Families of rows that turns and mirrors carry onto each other, the same ones carrying the whole set onto itself: the rest of each named row's family, in list order
7 families of 3 rows
q984: -5.4 38.8 -10.8 7.8 7.9 8.9 7.9 6.9 11.3 -5.6 0.2 16.9 -16.6 -6.8 12.9 9.8 3.8 -2.4 -1.3 -1.9 -6.9 -8.9 -12.7 -6.3 21.8 -11.5 -9.9 17.2
q180: 4.2 -4.8 0.1 -16.3 -7.9 4.8 -18.9 1.8 4.1 -12.9 12.3 -14.4 -0.7 12.8 6.5 0.2 -14.5 14.5 -23.1 -38.5 1.2 -15.2 25.4 -1.5 5.4 8.9 -6.3 12.2
q466: 17.2 -12.4 17.3 -2.9 -13.6 6.4 -11.4 6.7 5.2 -3.5 5.5 -1.4 -7.1 0.5 13.8 -6.8 -11.1 -0.1 1.1 18.9 4.1 -11.8 -8.2 -28.8 -19.4 14.8 3.6 16.0
q19: 5.6 -15.7 -4.7 -10.6 -9.7 -19.8 -13.8 -3.0 -21.0 10.3 7.7 -30.0 17.5 -4.5 -5.7 3.9 20.8 5.8 -0.5 -23.7 1.2 12.0 -7.2 16.7 -1.0 1.7 -4.6 0.9
q807: 19.8 -14.0 17.4 0.6 1.8 -0.3 -15.1 -17.4 -1.0 -12.7 -5.8 -29.7 -6.4 13.0 10.1 -8.7 7.1 14.3 -10.8 -13.3 4.5 -5.7 11.7 -6.5 4.6 -6.3 16.8 13.0
q709: 11.5 1.4 -14.0 -19.4 5.7 -29.8 0.7 0.0 12.5 17.3 7.0 0.9 11.9 -1.7 -9.0 -20.0 -24.4 -14.8 11.3 15.0 -7.9 -8.2 -21.9 -9.4 -8.1 5.2 -9.6 10.1
q183: 3.1 2.3 7.3 -6.7 -24.7 11.6 -4.1 5.2 11.8 -4.4 21.6 5.4 -5.8 7.1 6.2 0.3 -30.7 2.5 -21.4 -16.9 -8.4 -17.8 2.2 -20.5 -8.1 17.4 -21.2 13.2
q554: -25.8 34.1 14.2 11.9 9.7 -17.9 -1.8 -4.9 -1.6 8.1 5.3 -4.7 -14.5 5.4 12.7 0.1 -6.2 -8.3 14.4 13.9 -15.9 -6.3 -5.3 3.9 20.1 15.6 -27.0 1.7
q798: -9.6 9.4 -19.8 -13.3 12.8 -7.7 0.5 9.4 -6.0 -13.2 12.6 2.9 -7.2 2.0 16.5 7.1 28.1 3.0 -16.4 -24.5 2.0 16.5 8.1 0.0 1.0 -14.2 4.9 15.3
q536: 5.6 10.5 -11.5 10.6 -3.9 3.8 7.6 -27.3 30.5 20.6 1.8 19.5 -1.1 -10.5 4.2 -15.0 -9.0 -11.2 12.9 -2.9 -10.6 0.4 -13.2 0.9 13.1 1.7 0.9 -22.4
q948: -8.4 -0.3 -14.7 9.1 -3.1 -16.4 19.5 9.3 5.7 -12.1 -4.2 8.6 -8.4 -2.8 6.0 9.9 2.5 -7.1 -12.4 -14.9 -9.9 -23.5 -6.8 -3.9 -28.7 -7.2 -6.8 26.6
q439: -7.0 16.8 0.3 -12.4 -11.9 25.7 -2.9 -13.1 3.7 -2.9 20.7 5.2 -9.8 4.0 13.3 4.0 -22.6 13.3 -10.2 -27.6 -3.0 -14.8 16.5 -14.1 19.4 3.9 -6.2 -11.3
q976: -2.6 25.2 0.9 6.5 -13.0 9.0 -9.2 -15.4 -12.7 14.1 9.5 -7.1 6.5 -8.8 -2.9 11.0 11.7 -0.6 18.7 -2.9 3.7 3.5 -14.2 11.3 34.1 -1.0 -17.2 -17.2
q518: 13.2 -20.1 -9.7 12.4 -15.4 -19.7 -7.0 -5.6 30.6 5.5 3.1 10.6 10.8 5.4 -5.1 -17.5 3.4 -23.1 -5.3 -5.2 -0.8 7.5 -6.2 6.4 -23.0 16.1 -12.8 6.0
q974: -13.6 18.5 -20.1 -10.5 5.1 -10.4 -3.2 -21.0 1.7 1.4 14.9 16.4 8.9 9.6 -5.7 -7.0 -2.0 -19.1 26.8 12.0 18.3 -1.7 8.8 0.8 13.7 -3.4 -14.8 -21.2
q933: 1.7 -4.5 -1.2 9.2 -27.4 -10.3 0.2 3.3 -7.5 15.2 0.4 -5.5 11.8 -15.3 -9.8 9.8 -8.0 -8.6 16.4 3.6 -5.3 -21.6 -27.6 3.5 -16.6 14.4 -22.0 2.2
q109: -26.7 -3.1 6.0 3.3 6.1 -40.6 3.9 2.8 -9.2 4.7 -0.3 -14.6 -6.5 3.2 10.1 -0.4 -8.4 -7.0 8.0 0.0 -19.5 -19.0 1.4 6.5 -22.4 20.3 -16.1 9.4
q932: -26.6 10.9 7.1 -11.3 18.8 -32.9 -6.2 -5.9 -17.2 7.0 16.0 -21.4 -7.4 9.4 18.2 -5.1 13.4 2.0 0.5 -9.1 -14.1 19.0 8.9 8.0 9.0 9.4 -7.4 -2.7
q743: 7.2 -1.9 -10.1 -2.6 8.7 -36.9 -0.6 -29.8 5.0 -0.5 2.7 -20.0 14.5 23.9 -16.9 -18.8 3.3 -10.6 -4.9 -15.6 2.4 3.8 4.6 14.1 8.2 -14.6 -9.3 5.4
q475: 11.5 -6.5 -20.8 -6.9 13.4 -9.2 -24.4 -9.1 22.2 5.2 -4.8 -1.4 9.8 -1.5 4.2 -15.4 14.9 -3.8 9.1 -18.4 9.2 10.3 15.9 21.6 16.8 5.1 10.5 -10.2
q946: -2.3 8.2 15.8 8.7 -11.4 24.7 -2.4 -27.4 -3.5 -11.3 9.1 5.1 -13.6 7.0 17.2 1.0 2.9 2.7 10.0 7.9 14.5 -7.5 10.8 -20.2 8.9 -3.2 6.5 -16.0

Same family as q932: q554, q109
Same family as q536: q518, q475
Same family as q743: q709, q974
Same family as q798: q984, q948
Same family as q933: q19, q976

